In the rows, zero is written as 128.
Rotation paths and how fast each direction turns (degrees a step):
Each turn is a multiple of 5 degrees from 10 to 175, or 0.
Each row of a path follows its step; steps can be skipped.

step 0: [120 134 116 122 129 134 122 135 134 114 128 112 127 112 125 136 128 134
 137 126 120 139 126 117 144 113 127 137 125 128 122 125 128 129 126 117
 135 133 131 134 116 123 122 118 135 123 114 124 125]
step 2: [120 134 124 125 114 129 130 128 124 124 129 117 136 139 138 115 145 133
 146 128 131 120 129 122 122 114 134 123 134 123 117 130 113 133 123 134
 137 130 120 124 139 123 140 121 126 132 126 129 135]
step 3: [135 141 134 137 123 131 132 125 129 120 129 114 119 122 121 136 135 120
 124 126 130 134 112 140 121 127 122 132 144 118 115 136 145 133 129 130
 131 131 124 115 135 122 123 134 125 139 123 118 124]
step 5: [122 124 129 118 118 128 135 127 127 132 119 120 119 108 117 119 123 133
 128 137 123 130 140 131 137 122 120 125 128 140 118 112 131 134 121 134
 130 134 124 129 134 118 114 116 136 136 133 121 131]
step 6: [132 123 115 132 135 118 116 116 135 133 127 118 126 125 132 123 140 118
 125 120 131 141 123 125 125 125 142 120 130 140 134 128 138 133 127 125
 118 144 111 127 128 134 128 121 145 128 134 132 122]
step 8: [120 141 131 124 114 123 123 130 126 115 139 126 128 127 136 131 134 126
 121 117 138 132 114 125 143 126 126 135 131 119 130 130 138 127 129 126
 132 143 128 139 119 112 117 122 134 131 123 122 141]
step 11: [135 137 131 121 128 132 129 130 125 133 125 123 132 118 126 118 153 112
 133 142 128 136 117 125 126 135 126 122 131 124 128 131 134 133 126 109
 127 134 123 119 132 127 131 134 132 141 135 116 119]
step 12: [115 133 131 129 131 141 135 132 126 142 128 113 114 126 128 132 146 130
 131 117 130 120 133 135 131 121 118 114 136 137 129 121 124 132 124 132
 128 126 126 131 121 138 122 111 125 132 114 122 122]
step 14: [124 115 122 133 135 112 127 115 128 120 124 125 130 122 127 128 145 127
 134 115 133 125 139 131 139 118 139 129 137 125 130 129 132 139 107 119
 119 135 133 126 140 123 131 125 136 121 130 128 130]
step 15: [122 132 118 137 113 123 115 131 115 118 127 111 133 132 125 129 126 129
 126 139 124 125 127 127 133 138 135 124 142 133 120 138 122 128 133 142
 123 140 128 135 137 126 126 115 135 133 122 113 134]
Speeds:
[124 131 129 130 127 126 126 125 125 131 130 132 129 127 133 126 129 128
 130 121 127 133 127 129 124 127 124 129 127 130 126 130 127 130 128 128
 129 126 128 129 131 127 126 128 123 129 126 128 127]	70
[129 126 127 130 125 127 131 129 132 126 133 130 130 130 129 129 130 127
 126 128 127 125 128 129 126 125 130 131 131 127 123 132 125 126 127 132
 128 130 130 130 129 127 127 134 127 130 129 124 130]	55
[127 129 132 126 134 133 126 132 131 127 129 128 131 126 129 128 129 125
 133 130 129 128 123 127 128 128 128 132 124 124 129 128 123 129 129 129
 130 130 126 129 127 127 126 129 126 127 125 129 129]	40
[125 127 127 132 128 127 126 127 127 125 128 125 129 127 127 128 127 124
 127 131 133 129 128 125 121 130 131 126 129 126 128 129 129 129 126 126
 129 131 129 127 135 131 131 130 126 129 125 131 127]	90
[125 127 124 124 125 126 130 129 129 125 128 123 128 126 131 129 122 127
 129 130 127 126 123 128 130 129 125 126 126 131 125 128 130 126 127 128
 130 128 126 130 128 124 128 128 122 128 129 129 127]	140

step 3: [127 120 111 130 134 127 117 123 124 121 137 116 128 134 133 113 138 133
 121 138 121 133 136 138 117 119 120 134 137 128 128 121 135 130 121 135
 139 129 124 133 128 124 133 112 140 120 138 112 122]
step 4: [134 113 131 127 119 124 139 130 119 137 134 119 121 125 137 123 131 135
 127 140 142 140 137 127 136 138 125 114 138 135 122 112 124 125 119 118
 126 126 114 127 135 143 127 124 119 132 130 117 133]
step 5: [144 134 129 119 126 130 118 121 125 123 135 126 125 120 134 140 120 126
 132 133 124 134 124 142 121 123 130 121 145 119 122 133 115 127 117 131
 116 132 134 122 142 121 125 118 135 135 143 111 127]
step 6: [126 125 123 123 127 137 141 128 135 120 134 132 133 136 129 136 135 135
 125 111 124 122 121 138 134 138 123 120 135 124 126 125 135 131 116 120
 116 125 115 134 123 138 139 123 111 141 141 121 114]
step 7: [140 127 123 112 122 130 125 130 134 130 134 120 141 127 115 124 106 136
 132 130 134 132 109 118 121 124 134 133 122 127 133 142 120 125 128 126
 121 126 126 119 135 134 140 124 110 127 135 123 132]
step 9: [121 121 110 122 132 130 126 129 132 114 126 119 130 129 126 119 122 143
 119 149 130 122 132 117 125 127 110 133 120 138 128 125 137 124 130 119
 128 117 134 138 134 123 128 119 114 130 129 126 142]
step 10: [130 132 119 121 122 131 134 135 116 146 119 126 114 125 127 120 119 128
 123 137 120 124 141 143 121 120 131 118 116 143 128 115 119 122 127 135
 114 133 134 124 134 141 126 122 131 133 127 126 138]
step 11: [131 135 131 135 135 138 126 115 134 133 129 130 122 120 135 132 128 119
 121 130 124 116 128 133 128 137 109 139 138 121 110 125 138 121 124 125
 120 128 147 129 135 133 122 116 123 142 129 122 140]
step 12: [128 134 124 119 114 137 136 124 119 134 125 120 131 129 134 128 129 133
 117 109 117 128 109 128 124 120 118 123 115 130 112 127 121 125 133 129
 128 134 126 142 117 142 123 126 125 126 135 114 126]
step 13: [130 119 139 128 125 129 138 126 136 138 132 125 132 113 129 117 123 128
 140 110 143 124 129 117 131 126 130 145 128 122 121 125 120 128 135 134
 115 142 141 116 122 128 134 116 120 134 134 122 128]
Speeds:
[127 130 129 128 126 127 129 131 127 130 128 132 126 127 129 126 126 129
 125 131 133 132 127 122 123 130 129 125 125 131 127 128 128 126 127 130
 129 127 128 128 126 130 128 131 124 129 131 125 125]	130
[132 127 125 128 125 126 130 127 127 130 127 126 127 126 129 126 129 130
 127 130 127 124 127 124 131 130 131 124 126 126 129 128 122 123 131 126
 125 128 127 125 128 128 131 129 128 124 125 128 127]	130
[129 127 128 130 129 130 129 130 128 128 127 126 128 131 129 131 128 125
 129 129 134 130 129 125 130 132 127 130 129 127 127 131 130 128 130 120
 127 124 131 129 131 128 126 129 123 125 128 127 132]	155

step 1: [138 133 110 123 104 117 125 129 126 121 124 121 112 121 121 116 127 129
 142 138 142 134 131 133 124 117 128 124 124 124 122 120 129 118 134 135
 122 122 116 130 122 131 139 135 130 124 123 108 136]
step 3: [134 144 123 128 132 135 124 125 116 133 118 129 139 124 142 132 148 108
 126 140 123 127 122 110 133 116 130 129 125 125 126 111 127 135 135 125
 126 126 114 126 124 136 129 127 126 136 146 115 132]
step 4: [127 129 120 131 129 132 146 109 125 131 147 130 129 128 128 125 132 136
 127 123 118 128 124 117 122 118 129 127 120 131 123 133 131 123 126 139
 144 123 112 139 134 136 124 131 138 139 149 136 147]
step 6: [122 130 123 115 125 121 137 127 139 124 122 135 129 139 146 122 110 149
 134 133 120 116 130 116 136 132 130 131 141 136 135 127 123 143 120 144
 120 133 111 131 118 132 128 132 124 133 124 131 130]
step 9: [117 112 134 122 138 122 129 102 123 130 128 127 127 115 139 131 133 127
 135 133 135 126 125 139 128 134 137 133 128 127 134 115 147 131 138 109
 122 132 115 135 129 127 135 117 124 139 134 129 119]
step 10: [110 124 129 119 143 117 141 128 140 127 119 130 134 108 120 137 135 140
 121 134 123 137 119 124 133 129 128 126 120 130 119 125 143 136 117 138
 127 131 136 134 135 122 129 119 139 135 130 112 136]
step 11: [110 119 118 134 124 138 136 123 131 123 124 112 118 126 122 135 125 132
 113 149 113 127 131 124 115 134 137 135 122 120 121 125 130 140 139 132
 125 131 135 123 135 144 129 116 135 129 118 140 121]
step 12: [131 116 115 129 125 124 152 134 137 114 116 122 116 132 127 135 121 127
 138 119 116 124 133 131 142 132 134 134 119 119 121 123 111 140 116 116
 125 134 138 120 130 121 129 124 123 133 141 133 125]
step 13: [132 131 129 136 120 130 127 112 130 126 109 125 126 132 125 124 112 120
 132 135 122 124 145 139 134 132 119 110 110 139 125 136 135 135 134 130
 113 126 128 122 132 116 138 116 125 121 132 137 139]
step 15: [124 130 122 140 135 129 122 118 120 128 121 125 145 113 137 129 126 119
 115 125 135 119 116 138 125 133 121 130 140 119 112 146 121 136 117 117
 117 124 119 129 125 132 127 111 131 114 134 133 129]
Speeds:
[131 128 124 128 130 130 126 127 126 128 126 128 128 128 126 130 130 127
 131 128 124 126 130 127 123 133 128 130 129 133 126 129 128 129 127 130
 133 131 129 123 128 127 132 129 130 132 130 128 129]	45
[126 129 129 128 126 126 129 129 129 122 127 129 130 127 124 129 128 127
 126 128 124 127 129 132 128 128 128 132 131 129 130 125 133 129 127 123
 126 122 131 127 131 128 128 129 128 132 124 130 131]	25
[129 127 126 126 126 128 129 131 131 126 128 128 124 130 132 125 126 129
 128 128 129 126 136 127 127 130 129 125 129 128 128 128 126 125 129 127
 121 128 133 128 126 127 127 132 133 127 129 128 129]	60
[127 125 127 125 128 128 128 129 124 131 128 123 131 132 128 130 129 129
 127 127 125 127 129 128 126 130 126 132 132 126 131 123 124 130 129 125
 126 129 126 128 125 125 124 126 126 124 129 127 129]	120

step 0: [128 132 139 115 134 147 126 131 124 125 118 123 112 121 122 130 125 140
 133 123 145 132 128 124 133 128 117 116 132 130 130 123 142 143 135 127
 137 137 130 131 129 129 119 124 124 139 123 132 122]
step 3: [139 133 122 129 115 139 118 135 137 126 122 117 116 127 129 129 142 129
 119 131 125 118 132 143 132 136 131 124 144 117 121 137 128 127 124 122
 110 128 127 138 134 127 131 129 122 138 125 137 123]
step 4: [114 124 140 119 120 140 124 134 126 129 127 147 123 119 124 130 126 134
 135 117 129 135 135 135 117 125 123 130 127 131 134 129 128 140 136 117
 125 133 132 135 154 127 131 126 132 130 118 132 124]
step 5: [130 120 119 144 126 132 130 128 124 135 128 138 122 120 124 132 121 129
 127 130 137 116 120 129 126 123 120 112 127 127 120 134 131 122 131 123
 126 103 130 136 138 127 139 136 131 141 142 121 129]
step 6: [120 135 135 137 126 131 125 120 130 120 110 124 124 129 127 125 127 132
 139 128 135 124 123 127 129 118 122 119 139 126 136 126 135 134 135 133
 136 129 135 123 133 110 131 109 109 133 131 139 118]
step 7: [142 135 138 133 143 143 132 129 125 126 128 134 122 131 135 130 129 141
 122 129 125 124 124 131 129 135 109 127 129 122 122 128 144 132 118 117
 109 126 131 141 125 124 128 125 126 129 124 141 133]
step 8: [125 127 143 117 124 139 132 133 124 132 129 129 117 129 126 124 125 122
 130 125 142 128 130 125 117 134 138 105 132 129 138 128 143 152 128 123
 134 128 126 136 131 130 124 122 136 130 127 117 128]
step 10: [125 131 137 122 127 132 118 134 146 123 122 137 135 120 119 129 132 117
 134 137 136 131 132 138 123 143 128 132 135 128 133 129 126 131 129 120
 124 127 129 131 147 110 138 110 120 128 131 134 127]
step 13: [135 129 130 145 139 130 118 121 123 123 125 132 125 120 124 133 118 138
 133 128 132 108 118 120 139 129 118 119 122 131 134 135 139 120 120 117
 119 121 136 136 134 122 132 122 130 130 141 127 122]
step 15: [135 130 125 122 128 147 127 129 128 133 128 128 119 137 131 112 125 147
 124 127 129 124 126 130 123 136 121 123 124 128 126 128 134 140 133 116
 120 136 135 150 134 128 128 142 124 123 121 136 128]
Speeds:
[129 126 127 127 125 126 124 127 130 134 129 130 128 128 127 125 131 126
 124 127 126 131 131 132 128 131 131 128 129 129 130 132 123 127 127 126
 130 131 125 133 132 128 128 128 127 129 130 128 130]	55
[132 124 128 126 131 129 130 131 129 126 130 132 129 128 127 126 124 127
 130 129 132 128 128 127 127 134 128 130 124 130 127 127 128 127 123 126
 130 125 130 129 130 126 126 132 123 128 130 130 131]	135
[130 129 126 128 129 127 131 127 130 128 133 129 128 125 125 128 123 129
 126 128 129 134 124 130 130 126 126 126 128 128 123 127 127 128 134 130
 130 131 126 128 129 125 131 126 125 130 128 129 129]	65
[130 128 129 129 130 127 129 131 122 132 128 124 131 129 125 128 125 126
 126 130 125 127 130 130 125 128 129 129 131 131 126 126 125 132 127 127
 126 129 131 128 127 123 126 129 128 131 125 132 125]	90
